[[127 130 116 129 129 128 132 128 130 129]
 [128 140 116 133 129 128 157 128 138 134]
 [126 143 116 132 129 128 149 129 142 133]
 [131 134 116 129 129 128 130 128 136 129]
 [131 135 116 129 129 128 129 128 134 128]
 [132 133 116 130 129 128 139 128 132 131]
 [131 132 116 129 129 128 128 128 132 129]]
=>
[[126 143 116 132 129 128 149 129 142 133]
 [128 140 116 133 129 128 157 128 138 134]
 [131 135 116 129 129 128 129 128 134 128]
 [131 134 116 129 129 128 130 128 136 129]
 [132 133 116 130 129 128 139 128 132 131]
 [131 132 116 129 129 128 128 128 132 129]
 [127 130 116 129 129 128 132 128 130 129]]

[[144 113 145 101 152 157 103 143 135]
 [118 149 114 154 102 100 148 107 112]
 [111 146 115 149  99 105 147 106 114]]
=>
[[118 149 114 154 102 100 148 107 112]
 [111 146 115 149  99 105 147 106 114]
 [144 113 145 101 152 157 103 143 135]]

[[125 129 129 125 130 126]
 [131 123 133 125 134 122]
 [133 115 144 114 149 109]
 [127 138 114 143 108 145]
 [131 114 146 111 153 107]
 [124 141 112 143 105 148]
 [125 140 113 142 107 146]]
=>
[[124 141 112 143 105 148]
 [125 140 113 142 107 146]
 [127 138 114 143 108 145]
 [125 129 129 125 130 126]
 [131 123 133 125 134 122]
 [133 115 144 114 149 109]
 [131 114 146 111 153 107]]

[[101 116 114 117 129]
 [100 117 114 116 130]
 [145 130 132 129 116]
 [144 129 131 129 114]]
=>
[[145 130 132 129 116]
 [144 129 131 129 114]
 [100 117 114 116 130]
 [101 116 114 117 129]]

[[140 104 131]
 [107 143 115]]
=>
[[107 143 115]
 [140 104 131]]

[[122 141 110 113 126 129 124 122 154]
 [137 135 110 123 122 117 136 155 133]
 [125 139 118 118 131 118 149 139 151]
 [110 117 114 139 135 131 125 101 128]
 [146 136 125 138 146 109 122 122 147]
 [115 128 102 131 120 116 149 129 127]
 [121 138 122 114 140 122 132 101 149]
 [137 119 150 112 137 120 137 119 123]]
=>
[[122 141 110 113 126 129 124 122 154]
 [125 139 118 118 131 118 149 139 151]
 [121 138 122 114 140 122 132 101 149]
 [146 136 125 138 146 109 122 122 147]
 [137 135 110 123 122 117 136 155 133]
 [115 128 102 131 120 116 149 129 127]
 [137 119 150 112 137 120 137 119 123]
 [110 117 114 139 135 131 125 101 128]]

[[150 124 103 116 145]
 [111 118 151 124 107]
 [121 115 147 124 113]
 [124 142 147 133 115]
 [145 121 123 143 107]]
=>
[[124 142 147 133 115]
 [150 124 103 116 145]
 [145 121 123 143 107]
 [111 118 151 124 107]
 [121 115 147 124 113]]
---
[[136 154 133 148 132 125 124]
 [115 119 121 111 146 131 118]
 [130 123 129 127 122 128 132]
 [115 119 121 110 146 132 119]
 [139 118 134 135 100 126 145]]
=>
[[125 124 136 154 133 148 132]
 [131 118 115 119 121 111 146]
 [128 132 130 123 129 127 122]
 [132 119 115 119 121 110 146]
 [126 145 139 118 134 135 100]]

[[124 138 128 119 143 132 150 123 132 125 132 134 115 137 118 117]
 [136 134 112 123 132 144 150 125 128 125 121 138 121 134 139 131]]
=>
[[118 117 124 138 128 119 143 132 150 123 132 125 132 134 115 137]
 [139 131 136 134 112 123 132 144 150 125 128 125 121 138 121 134]]

[[135 144 123 118]
 [115 108 129 131]
 [136 144 123 118]
 [137 146 122 117]
 [135 143 124 120]
 [136 145 121 117]
 [113 104 128 132]
 [114 106 128 132]]
=>
[[123 118 135 144]
 [129 131 115 108]
 [123 118 136 144]
 [122 117 137 146]
 [124 120 135 143]
 [121 117 136 145]
 [128 132 113 104]
 [128 132 114 106]]

[[126 124 134 124 134 133 126 131 132]
 [126 128 124 130 127 127 127 125 126]
 [126 128 123 130 127 127 126 125 125]
 [125 126 127 127 130 128 125 128 124]
 [141 150 117 149 103 110 146 117 131]
 [129 124 131 123 132 133 126 133 131]]
=>
[[131 132 126 124 134 124 134 133 126]
 [125 126 126 128 124 130 127 127 127]
 [125 125 126 128 123 130 127 127 126]
 [128 124 125 126 127 127 130 128 125]
 [117 131 141 150 117 149 103 110 146]
 [133 131 129 124 131 123 132 133 126]]

[[125 138 132 131 126 128 125 127]
 [125 130 121 131 126 128 125 127]
 [123 130 150 101 126 128 128 109]
 [125 120 136 131 126 128 121 133]]
=>
[[125 127 125 138 132 131 126 128]
 [125 127 125 130 121 131 126 128]
 [128 109 123 130 150 101 126 128]
 [121 133 125 120 136 131 126 128]]

[[125 119 119 109 102 119 150 127 122 152]
 [128 123 133 132 127 126 133 129 136 121]
 [136 129 129 111 135 142 130 118 122 141]
 [128 129 128 128 128 129 127 129 128 127]]
=>
[[122 152 125 119 119 109 102 119 150 127]
 [136 121 128 123 133 132 127 126 133 129]
 [122 141 136 129 129 111 135 142 130 118]
 [128 127 128 129 128 128 128 129 127 129]]

[[129 134 140 144 149]
 [106 110 144 122 131]
 [105 117 146 122 139]
 [128 137 138 143 152]
 [108 117 136 119 131]
 [129 136 140 145 146]]
=>
[[144 149 129 134 140]
 [122 131 106 110 144]
 [122 139 105 117 146]
 [143 152 128 137 138]
 [119 131 108 117 136]
 [145 146 129 136 140]]

[[128 129 122 128 126 129 126 129]
 [147 144 122 122 120 143 137 123]
 [128 127 127 130 123 128 120 127]
 [128 128 126 117 115 130 149 127]]
=>
[[126 129 128 129 122 128 126 129]
 [137 123 147 144 122 122 120 143]
 [120 127 128 127 127 130 123 128]
 [149 127 128 128 126 117 115 130]]
---
[[120 149 136 117 116 132 106 129]
 [138 119 141 131 139 121 135 146]
 [133 129 120 127 132 131 136 120]
 [124 133 123 126 124 131 125 121]
 [126 128 140 128 126 124 120 140]]
=>
[[120 149 136 117 116 132 106 129]
 [124 133 123 126 124 131 125 121]
 [133 129 120 127 132 131 136 120]
 [126 128 140 128 126 124 120 140]
 [138 119 141 131 139 121 135 146]]

[[113 154 112 108 148 155 153 105 112 142 150 155 145 106 153 142]
 [141 102 142 146 106 101 102 148 142 121 104 101 116 150 102 120]
 [104 108 103 103 103 116 106 103 104 153 105 111 145 133 106 152]]
=>
[[113 154 112 108 148 155 153 105 112 142 150 155 145 106 153 142]
 [104 108 103 103 103 116 106 103 104 153 105 111 145 133 106 152]
 [141 102 142 146 106 101 102 148 142 121 104 101 116 150 102 120]]

[[133 112 136 128 130]
 [135 125 138 134 151]
 [124 121 122 127 130]
 [116 107 123 117 134]
 [128 128 129 130 130]
 [120 122 141 134 145]
 [124 123 142 128 132]]
=>
[[128 128 129 130 130]
 [135 125 138 134 151]
 [124 123 142 128 132]
 [120 122 141 134 145]
 [124 121 122 127 130]
 [133 112 136 128 130]
 [116 107 123 117 134]]

[[106 135 134 141 105 108 137 136 106 140]
 [134 137 137 112 136 132 114 129 134 112]]
=>
[[134 137 137 112 136 132 114 129 134 112]
 [106 135 134 141 105 108 137 136 106 140]]

[[137 128 117 127 129 128 142 116]
 [141 148 153 129 126 130 114 120]
 [130 113 154 141 150 133 146 125]
 [144 109 121 128 131 102 134 116]
 [137 138 153 135 129 107 148 116]
 [139 135 149 104 121 138 121 135]
 [137 147 145 146 137 146 130 128]
 [149 131 103 106 134 119 134 111]
 [138 130 129 105 103 129 116 125]
 [125 151 119 106 104 122 135 120]
 [124 108 146 107 148 142 111 134]]
=>
[[125 151 119 106 104 122 135 120]
 [141 148 153 129 126 130 114 120]
 [137 147 145 146 137 146 130 128]
 [137 138 153 135 129 107 148 116]
 [139 135 149 104 121 138 121 135]
 [149 131 103 106 134 119 134 111]
 [138 130 129 105 103 129 116 125]
 [137 128 117 127 129 128 142 116]
 [130 113 154 141 150 133 146 125]
 [144 109 121 128 131 102 134 116]
 [124 108 146 107 148 142 111 134]]

[[114 154 152 119 118 153 114 153 116]
 [142 141 143 142 118 142 142 140 107]
 [149 119 124 145 127 121 148 119 114]
 [136 149 149 138 117 149 136 149 107]
 [123 107 106 121 141 107 123 107 149]
 [149 116 121 144 129 117 148 115 117]
 [109 120 117 109 138 119 109 121 151]
 [138 100 102 133 138 101 137 101 143]
 [143 101 103 138 137 102 143 101 139]
 [107 145 140 111 125 143 108 145 135]]
=>
[[114 154 152 119 118 153 114 153 116]
 [136 149 149 138 117 149 136 149 107]
 [107 145 140 111 125 143 108 145 135]
 [142 141 143 142 118 142 142 140 107]
 [109 120 117 109 138 119 109 121 151]
 [149 119 124 145 127 121 148 119 114]
 [149 116 121 144 129 117 148 115 117]
 [123 107 106 121 141 107 123 107 149]
 [143 101 103 138 137 102 143 101 139]
 [138 100 102 133 138 101 137 101 143]]

[[128 125 141 142 151 121 132 117 141 116 128 140 138 141 139 134]
 [119 132 147 141 152 111 124 117 141 115 119 147 143 144 137 135]
 [113 137 128 119 115 113 112 130 121 129 113 129 129 125 118 126]
 [120 131 146 142 152 112 125 116 141 114 120 146 143 143 137 134]
 [135 126 110 114 104 143 130 140 114 142 135 111 114 113 118 122]]
=>
[[113 137 128 119 115 113 112 130 121 129 113 129 129 125 118 126]
 [119 132 147 141 152 111 124 117 141 115 119 147 143 144 137 135]
 [120 131 146 142 152 112 125 116 141 114 120 146 143 143 137 134]
 [135 126 110 114 104 143 130 140 114 142 135 111 114 113 118 122]
 [128 125 141 142 151 121 132 117 141 116 128 140 138 141 139 134]]
---
[[130 146]
 [144 150]
 [134 145]
 [115 137]
 [112 122]]
=>
[130 150]

[[133 137 128 136]
 [128 120 132 125]
 [143 114 150 138]
 [115 110 127 112]
 [133 126 135 132]]
=>
[133 120 150 112]

[[106 148 130 139 151]
 [103 140 124 131 145]]
=>
[106 140]

[[117 112]
 [139 158]]
=>
[117 158]

[[128 135 116 103]
 [130 108 143 143]
 [119 153 117 123]]
=>
[128 108 117]

[[110 133 117 118 110]
 [102 132 117 121 111]]
=>
[110 132]
